One turning vector, and how many steps it has turned:
The counts run from 0 to 176.
[  2   6 -13  40 -19  -3  -1  -4   6  11 -12   2   9   8   1  12  16 -28
  -7   3   0  -3 -27 -33  33 -26   5  -1  -4 -15  18   9  -3 -27   7   3
 -17   4 -12  -1 -10  -4  15 -12  12  -3 -10   2   6  11  11]
137
[  6   4  -4  35 -18  -1  14   0   7   2  24   3 -16   3   3  11   8 -36
   7   9  -9  -2  -3 -41  21 -16  19  -2   9  -5   5   2  10 -10  21  -5
  -8  -1 -16   4 -28  -3  11 -20   0   7  -3   1  -8   3   4]
98
[ 12 -11   0  19 -29  15  -2   7  10  18   1  19  11  27  10  23   9 -24
  -7  -2 -10 -13  -1 -19  21   0   7 -20  -9  -1  -3  15  -8 -13  -1   5
  11  21  -2   4 -23 -21  -8   6  15  -9   3  17  17   9  29]
82
[  0 -20   6  -3  -6   7  -7 -21  -6  -8  34   9  -1   2  -1   1   9 -27
  -8  25  20  -4   4   1  36   6  32 -22  13   2 -10  -5  -7  -6 -12 -19
  17   9   4  14 -10  -6 -10   0 -12  -2 -10 -13   0  15   3]
0
[  6   0  11   7 -31  -7 -11 -11 -17 -14  24  -2  -1  21  -4   1 -12 -18
   6  12   9 -19  20   2  28   4  13  -8   6   1 -13 -11  -9  -3 -14  -8
  12   5  -4  26 -22 -16  -4   1  -2 -13  12   2  10  13   7]
118
[-17 -11   5 -10  13  22 -13 -16  21  -4  16  12  10  -4   0 -14   4  -6
 -30   1  18   2 -12 -16  39 -12  24 -16  11  -8  19  11  -4  10 -12 -12
 -10  -6  -8   2 -40   3   2 -12  -1  -7  -5  -5  -4   1  -4]
44
[-23 -17  15  -3   9  -3   2   0  26  -7  15  -7  10   3  -8 -18 -16 -13
 -30  15  23  11   2 -17  20  -8 -11   4  18  -8  29  15 -12 -15  -2  -6
   1  -5   0   6 -33   2  -3 -15   0   2   7 -19 -16  -2 -29]
48
[  5   8  12  13 -26 -14 -10  -1  -9 -18 -14   7 -12  11 -13  -4 -11   6
  -6 -13 -21 -16 -15 -19  25  -9 -10   2 -11 -16  30   5  10 -16 -10  -3
 -10 -21   7  14  -8 -24 -17   1   1  -2   9  17  16  -6  -9]
34
[  6  -1  -4  34 -30 -23  17   9  -2   0  15 -15 -14  18  -2  13  -9 -33
  14  20  12 -11  13 -24   1  -4  -1  13  19   0  -5  -5  -3 -19  12  -3
  10   8  -8  12 -13 -10   8  -7   6   8  13  -9 -19   8  -6]
102
[ -1 -16  18 -17  -9  11 -13 -14  -6 -12  33  12   7  13  -3  -3  -7 -14
  -9   8   7  -8  21   1  27  15  17 -23   9  -1  -5  -5  -7  16 -14  -4
  20  16  -1  19 -31 -15 -13   5  -9  -9   9  -1  10   9   2]
79
[-16  -1   9   1  -7   2  -4  -4 -15 -22  18 -20 -19  -5  -2 -20  -7  -4
  -9 -15  16  -1   5 -27  -1  -5  26  10  28 -12  -3  -5  -2  13  -2   0
  -5 -15 -12  11 -32  -3   9 -11   0   3  11   7 -39   4 -13]
20
[-23  -3   9 -11   9  11   2   3  -4  -8  13  -5 -20 -10 -11 -17  -5  -5
 -20 -19  19   7  -3 -27 -12   0   2   8  25 -16  11   1   3  20   5   3
  -1 -15  -6  -1 -22   4   0  -7   8   9  11  -9 -29  -8 -30]
60
[ -7 -26   6   7  -7  -7   9  -6 -12   1  15  -4  -4   7  -9  18   0 -40
 -12  18  28  -4   5 -25  18   8   9 -11  24  -5 -13  -3 -12 -18   2   6
  36  17  12   8   1   3   3  -8   8  -3  -5 -25 -16   8  -2]
51
[  0   3   5  -1 -16  21 -13   3 -28   4 -17  14   0  16 -13   2   6 -10
  -4 -29   9 -17 -24  -2  -7  15 -18   7 -17 -13  -1   1  -7   7  -6   6
   3   2   5  -2  13 -16 -17  14  33 -14   9  15  35   3  12]
160
[ -1  -7  -6  15 -18   7   0  -1   0  15 -22  15  15  20   3  18  20 -18
  -8  -4   5  -8 -26 -17  25  -2  -8  -6 -20 -11   8  11  -8 -24  -5  -4
  -7  12   3 -12   7  -9 -16   1  24 -10  -2  12  32   8  22]
42
[ -7  18   0  19 -21   3   5  14  -7  -2 -20  -2  -3  17 -10  -7  -4  -3
  -3 -28  -8 -13 -25 -22  -8  -8 -26  26  -8 -15  28   7  -4  -6  10   4
 -25 -21  -9   1  -5  -7   1  -6  22   5  16   7   3 -11  -6]
152
[-17   6  13 -18  -3  34  -6   2  -1   2  23  10  16  18  -4 -17 -10  -3
 -10 -23  12  -5   4  11  -1   0  -1   8  -1   2   5 -15 -17  27   2   1
 -20   2 -19   3 -36   0   8  -7  23  -2  22  -4  12   0  -5]
68
[  4 -16   6  -3 -13  28  -3   7   1  16 -18  28   3  19  -3   4  17 -11
 -10 -12  -3 -10 -24   7   3  20 -12  -6 -17  -8   6   1  -3  -5  -5  -7
  -1   6  13 -16   1 -19 -28  22  26  -7   1  11  34   3  18]
81
[  4   3   1  14 -13 -11   9   3 -21  -4   4   8 -28   1 -27  -9   5 -21
   5  11  11   3 -29  -2  -2   0 -26  18  -4 -25  27 -16   8 -12   4 -16
  -7 -11   8  -3  24 -10 -18   6  13  17  -2 -21   9  -4 -20]
10
[-16 -19  16 -32  12  37 -11  -5   1   0  19  20   4   8  -2 -16   5  -9
 -19  -5  19  -6  -6  21   2  21   3 -11   0  -3   1   0  -2  18 -10 -12
   7   1   9  -3 -15 -16 -27  12  13  -8   7  -7  19   6  -1]
80
[ -5  -5   3   6 -22  10 -13  -5 -24  -5 -15 -14  -5  10   8  12   9  -5
  -6 -22  -2 -20  -8 -37  16   2  30 -13   7  -9 -16  12  -5  -2  -7   1
   9  -1   3  12 -15 -11  -4  10   7 -15   1  31  -8  12  26]
31
[-14 -20   6 -18   8  28 -10  -3  -2   8 -14  15   8   9 -15 -11  18  -8
 -21 -13  26  -1 -33  11  10  15  -9  -3  -7 -15  13   4 -13   0 -11 -13
  -1   2  11 -10  10  -3 -29  10  23 -12  -5  -3  28   0  -1]
41
[ -7 -32   5  -8   3   2   7  -3  12  10  28   4   5  11  -4  -4   6 -33
 -13  24  32   7  11   1   8  15  10  -6  26  -1 -13   5 -10 -18  -7  -7
  25  10   8  -1 -21  -2 -12   3   0  -1  -1 -22 -12   9 -10]
91
[  2  -5   4   8  -8  18   8   5   4   5  -8  21 -18   1  -1  -8  24  -9
 -11 -10 -19  -9 -35 -20  18   7  -2 -10  -3 -27  24  13  16  -4   5  -8
  -4 -14  10 -20   2 -23 -33  14   7  13  -8  20  11  -1   7]
85
[-16   0  10  -6   5  -3  -5 -11  -3  -8  26   2  -3  -6 -24 -19 -13 -16
  -8   9  38  14  -3   9   3   1 -10  16  15  -9  27 -14 -13   4  -7 -13
 -10 -12  -9   8 -10   3   2 -15  14   4  12 -37  -7  -3 -35]
143
[-14 -20  17 -24   6  14 -11   2  16  10  -3  15  17  19 -12  -2  -8  -5
 -25  -5  16  -4  -7  20   1  16 -26   0  -8   1  16   7 -15 -13 -16  -6
  10   4  11  -5 -12  -9 -26   9  15  -8  10 -13  28   0 -13]
171
[  3  -2  15  -7 -19   0   4  14   1   8  -7  14   2  32  -7  -6 -14  -3
  -2  -2  -6 -15  -8   9  -9  15 -39   7 -16   0  24   6  -2 -15  -3  -1
   8   3  17  -5   1 -24 -33  22  19   0  15  -1  32  -4  -2]
77
[ -3   9   4  17 -27 -10   6  18 -20  -6 -21 -12 -13  18 -13  -9  -8 -10
   5 -16   4  -6 -13 -10 -20   5 -31  28  -1 -12  14   0  -2 -24   1   3
  -8 -13  10   1   3 -19 -12  11  25   1  14   5   3   2  -8]
22
[ -8 -18  -3  -8   5  18   4   6  20  17  19  19  11  19 -12 -16   2 -24
 -11  15  32  11  -2  26   4  11 -24   6   3  -9  14   3 -11 -18   2 -20
  -8   3   0 -16 -12   5 -12   5  19   7   7 -29  15   4 -16]
92
[ 10  -9  -2  21 -24   3   5   6 -24   9  14  -9  -6  24  -1  16  17 -34
  14   1  23 -14   4  -9  -5   4  10   3  20   5 -37 -15 -14  -6   6  -2
   7  15  -9   8  -5  -8   5  -2  19  -2  10  -3  -7  13  19]
106
[ -1  20  -5  16  -8  20  -3 -10 -20   8  -1  15  -2   9 -22  -1  12 -18
   2 -15  10  -1 -29  -6   2 -12  -6  11 -14 -16  20 -19  -9  13   7  -7
 -31  -7 -12  -7  10   3  10 -14  25   4   6  -7  28  -3   0]
148
